(in the rows, 128 means zero)
The rows of X fall into a few groups, and each row is roughly a mix of its group's hidden directions.
X, 83 rows:
[[ 98 106 111 180 160 131 111 109 126 100 129 145]
 [141 132 131 182 123 149 140 168 144 109 155 150]
 [108 138 122 197 144 112 102 116 124 107 136 128]
 [103 162 124 142 157 112  97  91 118 139  92 115]
 [151 108 123 138 126 161 131 131 142  80 177 121]
 [155 135 115 145 109 144 149 175 167 138 153 148]
 [113 116 139 187 128 125 104 149 159 106 139 101]
 [124 153 115 168 120 150 140 158 179 140 132 150]
 [165 141 167 163  90 102 120 151 135 120 134 121]
 [148 157  88 122 118 112 156 110 115 152 153 165]
 [163 138 153 163 133 153  94 122 134 114 103  92]
 [136 114 131  52 119 131 142 121 122 143 106 124]
 [144 144 152  73 106 101 130 105 108 149 107 120]
 [ 88  88 122 119 162 150 118  97 106 115 117 107]
 [101 126 115 179 156 118 104 121 119  85 121 139]
 [125 133 153  79 131 130 138 108  90 110  86 137]
 [132 161 113  77 160 121 141 100 109 115 127 153]
 [156 141 159 103  99 134 139 151 105 166 145 157]
 [122 106  99 180  96 111 118 107 130 152 104 138]
 [146 175 137 181 132 111 123 156 133 117 150 136]
 [129 144 133 198 115 100 105 124 131 116 144 136]
 [128 142 113 141  95  91 167 136 158 120 157 157]
 [141 113 123 127 143 171 153 181 145 119 158 134]
 [140 142 116 141  95 111 172 145 166 152 104 147]
 [153 154 119 174 129 140 122 100 163  97 120 108]
 [131 161  84 137 143 111 113 102 157 102 104 104]
 [ 94 131 122 157 162 109  96  93 105 110 119 109]
 [165 152 135 178 108 124 128 120 164 101 127 114]
 [ 96  81 111 130 153 169 134 124 124  97 112 139]
 [ 94 140  96 111 163 123 125  82 118 138  97 124]
 [118 170 139 164 138  91  93  98 123 117 122 117]
 [139 157  77 171 140 126 111 113 154 108 124 122]
 [101  67 161 111 113 135 145 137 114 144 122 112]
 [128 126 146  78  96  97 163 131 123 158 137 115]
 [ 90 120 117 159 149 129 112  91 111  97  94 139]
 [138 123 116 117 154 169 152 179 147 129 157 124]
 [144 155 116 133  99 100 151 149 159 141 168 102]
 [119 168 115 152 111  79 148 112 153 139 111 144]
 [113 116 147 168 103 127 115  79 117 159 138 105]
 [107  99 144  95 161 162 137 120  92 105 116 115]
 [122 139 119 149 103 124 155 165 165 132 162 163]
 [ 92 124  99 186 150 136 112 105 139 117 120 131]
 [108  91 147  97 124 129 127 103  96 142  82 140]
 [159 172 140 112 113 115 140 141 139 175 149 108]
 [153 196 131 145 136 109 135 158 136 127 131 140]
 [150 117 132 165 105 142 137 165 155 140 174 131]
 [133 160  94 145 117  92 127 120 170 117 127  91]
 [129 108 130  91 149 135 119 102  92 143  83 103]
 [114 183 119 179 157 116 118 116 126 126 121 124]
 [118 111 127 200 123 128 115 135 128 130 152 156]
 [ 96  83 123  96 139 152 128  90 112 133 107 112]
 [105 103  97 135 114  97 173 118 140 140 162 110]
 [126  76 129  99 104 164 146 118 139 160 138 116]
 [102 120 111  95 146 140 139 128 118 174  81 135]
 [139 119 128  83 141 165 166 149 114 135 164 126]
 [101 147 107 154 167 174 101 122 149 121 137 129]
 [125 140 131 113 112  61 142  99 107 137 106 128]
 [141 157 149  90 156 139 148 158 101  97 112 140]
 [114  74 100 126  96 121 113 100 155 149 127 127]
 [146 171 112 154 125 113  90 122 158 111  98 111]
 [126 142 122  74 119 110 128  92 127 165  99 113]
 [150 128 134  68 114 148 162 144 115 154 141 121]
 [107  85 150 149 134 149  95 120 112 122  83 133]
 [125  91 126  82 151 143 119 106  86 117 128 109]
 [121  82 168 113 114 155 140 149  99 153 134 140]
 [ 91 119 103 163 157 101 123 100 144  93 132 121]
 [152 134 109 141 116 107 149  84 145  80 146 116]
 [145 118 139  70 128 165 152 139 100 148 129 136]
 [130 120  94 129 113 140 172 136 166 110 163 152]
 [149  91 133 112 110 145 144 152 125  99 180 134]
 [119 132 140  94 162 116 113 113 102 147 144  76]
 [131 154  90 163 165 139 105 114 144  91 126 132]
 [120  83 175 122  98 139 127 147 108 157 115 130]
 [111 135  98 136 130 118 144 112 147  90 184 148]
 [153 106 124 138 117 181 145 163 159 118 147 131]
 [130 136 121 182 121 124  91 136 163 110 110  99]
 [167 169 155  90 117 143 109 151 133 133 108 115]
 [132  81 135 163 113 147 125 151 139 125 176 121]
 [118  90 116 195 121 151 114 140 138 128 131 124]
 [145 157 137  57 131 123 137 117 113 134 107 130]
 [ 88 138  84 113 162 126 134  83 128 120 130 136]
 [128 114 116 117 166 162 103  88 111 100 125  98]
 [125 123 130  81 161 157 117 108 107 110  86 130]]
One row of each group comes first, with its name. Which group is each row after those in?
[125 151 116 149 102  84 153 124 153 109 164 152] -> G
[114 110 133  83 156 130 126 125  97  85  97 137] -> H
[132 163 114 164 121  93 124 138 167 114 158 108] -> P

[108 141 133 109 136  87 120 106  99 160  83 124] -> G
[114 102  94 175 134 153 127 143 165 132 154 130] -> H
[162 157 156 126 102  76 111 137 119 135 149 121] -> H
[122 172 155 155 130  99 113  94  95 121 107 126] -> H
[146 134 180 149 104 112 100 169 114 141 131 125] -> G
[144 128 147 165 115 150  78 136 124 133  86 142] -> P
[143 121 154  59 129 141 149 138 103 125 117 125] -> H
[134 149 140  77 121  96 120  98 111 157 112 104] -> H
[ 89  92 147 117 108  82 147 115 133 136 121 103] -> P
